Each row has a name. After each piece below comes the name of the row it's from, unless a question asks for something else. Each question is about the rows just above it. Places in a row count from 0.

(72): [ 3.23 -7.64  2.52 -1.20  4.20 -2.54  0.98  6.85]
(13): [-2.19  0.91 -1.55  0.59 -2.52  1.36 -0.49 -4.58]
(25): [-0.28  9.33  1.25  1.45  0.33 -6.97  0.50 -2.05]
(26): [-4.64  0.37 -4.55  0.94 -4.51  6.09 -3.14 -3.16]
(130): [-0.80  3.74 -0.74  0.34 -1.34  1.17 -0.24 -2.09]
(76): [ 2.23 -3.74  1.69 -1.04  1.61  0.06  1.64  0.86]
(169): [-1.86  0.76 -1.43  0.41 -2.38  1.90 -0.34 -4.31]
Among the named rows, does one hold [ 0.50 -6.97  0.33] next to each other, in this order? => no
Where in the named rows is [-0.80]? => (130), 0
Among the named rows, does one hold [ 0.91 -1.55  0.59] next to each other, in this order? => yes

(125): [-4.47 -4.40 -1.70  0.14 -1.75  1.52  2.86 -2.81 -3.05 -3.98]
(37): [-0.39 -0.29 -0.09 -0.06 -0.22 -0.02 -0.26 -0.39 -0.22 -0.24]
(111): [-8.18 -8.56 -5.62  1.18  2.38 -1.28 -2.13  0.08 -8.92 -8.44]
(83): [ 0.14 -1.75  1.52  2.86 -2.81 -3.05 -3.96 -4.19 -5.85 -6.86]
Where do [ 0.14 -1.75  1.52  2.86 -2.81 -3.05 -3.98] appear? => (125)
Does one of the named rows hold [-0.06 -0.22] side by side, in this order? => yes

(30): [-1.88 -3.57 -3.81 -5.46 -0.25  3.87 -1.61  0.66 -2.13 -3.56 -0.24 -0.36
 -0.20 -5.00 -1.89 -2.01  0.11 -3.25  1.39 -0.38 -1.43 -1.17 -3.09 -0.22
  3.79 -2.12 -3.77  1.31]
(127): [ 0.28  5.50  1.68  7.28  0.65 -8.96  4.65 -2.38  3.73  2.53  1.50 -5.91
 -0.20  1.75  0.62 -3.21 -2.99  5.01 -6.40  3.85 -1.01  0.97  2.60  0.41
 -0.29  2.25  0.08 -0.87]
(116): [-0.09 -1.72 -0.55 -2.59  0.21  2.23 -0.75  0.64 -1.22 -0.81 -0.94  1.49
  0.07 -0.39 -0.12  0.94  0.68 -1.34  1.67 -0.94 -1.01  0.97  0.41  2.25
  2.60 -0.29  0.08 -0.56]
asked: [-1.01  0.97  0.41  2.25  2.60 -0.29  0.08] => (116)
asked: [-2.38  3.73  2.53  1.50 -5.91 -0.20  1.75  0.62 -3.21 -2.99  5.01] => (127)
Does one of the named rows hold [-2.01 -1.89 -5.00 -0.20 -0.36] side by side, in this order? => no
Is [1.75 0.62] printed in one of the named rows, side by side and in this order? => yes
Row and place of [-1.88] in the named rows: => (30), 0

(19): [ 0.09  0.79 -0.01 -0.68  1.96  2.68 -0.31  0.94 -4.31  2.99  2.78  3.09
  2.30 -1.04  2.56  2.14 -2.61  0.32 -1.06 -0.42 -1.56 -1.54  1.72  0.50
 -0.44  1.30 -0.41  2.20  2.61  3.03 -0.09  0.13  1.12  1.38  0.07  0.70
 -0.65 -1.02 -1.57]
(67): [ 3.25 -6.87 -1.78  3.15 -6.29 -6.19  1.77 -2.30 -1.33 -2.69 -3.24 -4.50
 -1.99  2.97 -5.23  0.37  7.57 -5.17  0.58 -1.87  3.04  3.03 -0.55  2.48
  1.86 -0.29 -2.01 -6.89 -6.04 -5.27  3.88  3.84 -0.31  1.11 -0.41  1.54
  2.38  3.96  1.74]
(99): [-1.78  2.38 -0.29 -4.50  1.86  0.37 -6.19 -6.87  3.03 -5.17 -1.99  1.77
  1.74  2.97 -0.41 -0.55  3.96 -1.87  3.87 -0.31  3.84  7.57  1.54 -6.89
  1.11  0.58 -5.27 -1.33  3.25 -3.24 -6.29  3.04 -6.04 -2.01 -5.23  3.15
 -2.69  2.48 -2.30]
(168): [-0.59  4.68  1.81  1.54  1.86 -2.01  1.02  1.22  1.24 -4.35 -4.44 -3.86
 -3.15  1.17 -1.32 -5.40  0.76  2.63  2.35  1.46  1.17  3.08 -4.53 -3.10
 -0.51 -2.41  3.88 -0.50 -1.31 -2.83 -1.12 -1.23 -1.02 -2.59  1.33 -3.05
 -1.14  0.32  3.05]
(149): [ 0.67 -0.43 -0.92 -1.86  4.33  4.26 -0.49  1.10  0.01  6.98  3.32  5.18
  4.21 -2.82  3.10  3.56 -5.77 -1.64 -4.24 -4.40 -3.34 -4.31  0.59 -0.16
 -3.17  0.26 -1.31  1.98  4.74  4.71  0.05  0.76  1.28  3.00 -0.52  0.20
 -3.74 -2.33 -5.15]
(45): [ 2.09 -9.92 -1.26 -1.21 -4.30 -2.24  0.95 -4.19 -3.42  3.10 -2.59 -1.52
 -0.10  1.30 -6.51  3.07  6.51 -4.69 -2.18 -4.25  5.29 -1.86 -0.82  3.05
 -0.21 -2.92 -3.01 -5.67 -2.35 -3.72  3.14  2.88 -2.13  1.68 -1.43  2.71
  1.53  3.35 -2.12]
(46): [-0.41  5.85  2.23  2.46  2.04 -2.91  1.50  1.68  1.75 -5.79 -5.57 -5.06
 -4.00  1.78 -1.64 -6.76  1.39  3.10  3.22  1.97  1.49  4.38 -5.53 -3.69
 -0.33 -2.71  4.90 -0.88 -2.01 -3.71 -1.08 -1.19 -1.03 -3.09  1.81 -3.71
 -1.18  0.70  4.20]
(78): [ 0.66  3.31  1.20  2.51  0.77 -1.93  1.35  1.46  1.55 -3.31 -2.39 -2.60
 -1.79  1.62 -0.30 -3.12  1.47  1.38  2.31  1.49  0.70  3.40 -2.15 -1.30
  0.63 -0.36  2.72 -0.58 -1.42 -1.76  0.27  0.29  0.31 -0.96  1.40 -1.47
  0.00  0.99  3.01]
(20): [-5.01 -5.80  1.88 -9.32 -1.00  6.54 -2.98 -5.51 -4.76  5.92  1.70  3.70
  0.91 -1.78 -3.49  4.22  1.87  4.23 -1.36  1.92  7.06 -7.71  2.73  2.60
  0.12 -3.64 -2.32  3.67  4.51  1.06 -3.03 -4.52 -4.85 -2.18 -2.33  3.76
  3.78 -0.26 -3.45]
Which row holds these entries in another order? [-5.17 -0.41  3.84 -6.89 -6.29 -4.50 -6.04  3.04 -6.87  1.86  3.15 -1.87
 -1.99 -2.01 -0.55  3.88 -0.31  2.38  1.11  1.54 -5.27 -5.23  7.57  2.48
  0.58 -6.19 -3.24  1.77 -1.33  3.03  1.74 -2.30  3.96  3.25  2.97  0.37
 -1.78 -0.29 -2.69] => (67)
Where in the named rows is [-4.30]? => (45), 4

(147): [-0.07  2.03 -9.46 -4.59]
(53): [-5.28 -7.44 -5.91 -2.24]
(103): [ 2.09 -6.56 -3.54 -5.16]
(35): [-6.51 -4.43 -2.25  0.74]
(197): [-0.34 -2.59 -3.32 -5.45]
(22): [-2.62 -5.45 -4.73 -1.33]
(142): [-2.62 -5.45 -5.36 -1.80]
(73): [-2.71 -8.16 -6.57 -4.11]
(40): [-3.26 -7.91 -3.09 -2.62]
(117): [-4.92 -6.50 -1.08 -2.04]
(133): [-2.24 -1.56 -1.19 -6.12]
asked: [-2.62 -5.45 -5.36 -1.80] => (142)
Does one of the named rows hold [-6.50 -1.07] side by side, in this order? => no
Where in the named rows is [2.03]? => (147), 1

(157): [ 7.14  1.24 -2.67  0.24  3.76 -1.83  0.99  2.31  1.04 -0.26 -2.00  1.78
 -1.03  1.17 -0.19  2.89 -0.87 -2.47  2.64  5.57  4.89  4.44 -1.55 -0.95
 -1.29 -2.09 -0.36 -0.61 -0.56  2.84  2.85 -0.46 -0.76 -0.79 -1.75  3.07
  2.10  2.04  3.20]
(52): [ 0.18  0.89  0.38  2.99  1.23 -0.41  2.34 -0.69  0.53 -8.24  3.49 -2.98
  6.47 -3.77 -1.31  2.55  1.27  1.39  2.81  1.69  2.39 -3.27 -1.04 -5.14
  2.04  0.04 -4.31 -1.80 -3.17 -0.39  7.41  0.26 -2.44  1.53 -2.62  1.16
  7.41 -0.89 -2.65]
(90): [ 2.63  3.57 -0.71  3.57 -1.01  4.02  3.57  0.10  3.38 -2.68 -0.38 -1.64
 -0.36 -2.57  0.00  0.73  6.06  2.48 -0.85  2.56  2.64 -2.74  0.24  2.01
 -3.85  1.22 -1.38 -4.64 -1.05  2.56  4.78 -1.55  2.90 -3.46  1.77  0.61
 -0.77  4.35 -0.95]
(126): [ 3.84 -0.09 -1.76 -0.79  3.06  0.19 -0.80  0.41 -0.01  2.11  3.38  3.35
  2.70 -0.66 -2.64  4.55 -0.93  6.31  3.81  0.51  5.85  0.47  0.26 -6.91
  5.23 -4.29 -4.34 -0.65  0.96 -2.40  4.43 -3.75 -0.45  3.62 -2.42  0.52
  4.43  0.76 -1.89]
(152): [ 0.18  0.89  0.38  2.99  1.23 -0.41  2.34 -0.69  0.53 -8.24  3.49 -2.98
  6.47 -3.77 -1.31  3.87  1.27  1.39  2.81  1.69  2.39 -3.27 -1.04 -5.14
  2.04  0.04 -4.31 -1.80 -3.17 -0.39  7.41  0.26 -2.44  1.53 -2.62  1.16
  7.41 -0.89 -2.65]
(143): [-0.52  4.27  5.60  5.17  0.75 -2.59  2.27  1.22  3.73 -9.08  2.28 -2.24
  6.30 -3.99 -4.30 -3.85  2.75  1.63 -2.62  3.58 -1.14 -5.52  1.45 -2.65
 -4.78 -3.45 -0.45 -2.67 -8.74  2.49  3.46 -3.34 -1.47 -5.17  0.54  6.21
  3.46  0.78  0.74]
(42): [ 4.78  2.01 -0.85  1.22  2.56 -1.38 -1.55  2.90  2.56 -0.38  1.77  0.24
  2.64 -0.95 -3.85  4.35 -0.36  2.63  3.57  3.38  6.06  0.61 -1.05 -4.64
  2.48 -2.57 -2.68 -0.71 -0.77 -1.00  3.57 -3.46  0.00  4.02 -1.64  0.10
  3.57  0.73 -2.74]
(102): [ 7.14  1.24 -2.67  0.24  3.76 -1.83  0.99  2.31  1.04 -0.26 -2.00  1.78
 -1.03  1.17 -0.19  2.89 -0.87 -2.47  2.64  5.57  4.89  4.44 -1.55 -0.95
 -1.29 -2.09 -0.36 -0.61 -0.56  2.84  2.85 -0.46 -0.82  2.88 -0.75 -0.85
  2.85 -0.29  0.83]
Is [0.54 6.20] printed in one of the named rows, side by side and in this order? => no
[-2.74  0.73  3.57  0.10 -1.64  4.02  0.00 -3.46  3.57 -1.00 -0.77 -0.71
 -2.68 -2.57  2.48 -4.64 -1.05  0.61  6.06  3.38  3.57  2.63 -0.36  4.35
 -3.85 -0.95  2.64  0.24  1.77 -0.38  2.56  2.90 -1.55 -1.38  2.56  1.22
 -0.85  2.01  4.78] is which row reordered? => (42)
Row and place of [0.19] in the named rows: => (126), 5
Does one of the named rows hold [ 0.96 -2.40  4.42] side by side, in this order? => no

(150): [-3.74 -6.61 -8.25 -6.28 -6.77]
(159): [-8.58 -3.70 -5.52 -9.12  1.91]
(145): [-3.74 -6.61 -8.25 -6.28  7.22]
(86): [ 8.72 -9.11 -1.95 -1.60 -0.79]
(94): [ 1.77  8.86  6.21 -0.72 -0.92]
(153): [ 9.03  8.02 -8.25 -6.28  6.39]
(58): [-8.58 -3.70 -5.52  7.23  1.91]
(162): [ 2.38 -1.53 -7.32  4.38 -9.54]
Where do [-8.58 -3.70 -5.52  7.23  1.91] appear? => (58)
asked: [-3.74 -6.61 -8.25 -6.28  7.22] => (145)
Does one of the named rows hold [ 1.77  8.86  6.21 -0.72 -0.92] side by side, in this order? => yes

(107): [ 5.93 -4.72 -0.80  9.81 -2.94 -2.66]
(122): [-2.77 -3.11 -0.63  9.81  2.48  7.52]
(71): [ 5.93 -4.72 -0.80  9.81  0.30 -6.14]
Does one of the named rows hold [ 5.94 -4.72] side by side, in this order? => no
[ 5.93 -4.72 -0.80  9.81  0.30 -6.14] is in which row? => (71)
Does one of the named rows hold [ 5.93 -4.72] side by side, in this order? => yes
Row and place of [-2.94] in the named rows: => (107), 4

(75): [ 8.15 -4.68  5.40  9.42  6.10 -3.35 -5.82 -2.99 -6.91 -3.02  7.27 -1.82
 -8.57 -4.86  3.18 -3.41  7.39 -4.94]
(121): [-4.94  6.10 -4.68  5.41 -4.86 -5.82 -8.57  3.18 -3.41 -1.82  7.27  7.39
 -3.35  8.15  9.42 -6.91 -3.02 -2.99]
(92): [-4.84 -3.04  0.60 -3.02 -9.59 -0.06 -1.99 -7.32 -7.08  3.07 -8.93  1.35
 -8.11  2.06 -7.95 -5.08  3.23 -9.52]
Put [-8.57 -6.91 -5.82 -4.94 -4.86 -4.68 -3.41 -3.35 -3.02 -2.99 -1.82  3.18
  5.40  6.10  7.27  7.39  8.15  9.42] back in order: which row is it? => (75)
asked: [-5.82 -2.99 -6.91] => (75)
[-3.41  7.39 -4.94  8.15 -4.68  5.40  9.42  6.10 -3.35 -5.82 -2.99 -6.91
 -3.02  7.27 -1.82 -8.57 -4.86  3.18] is which row reordered? => (75)

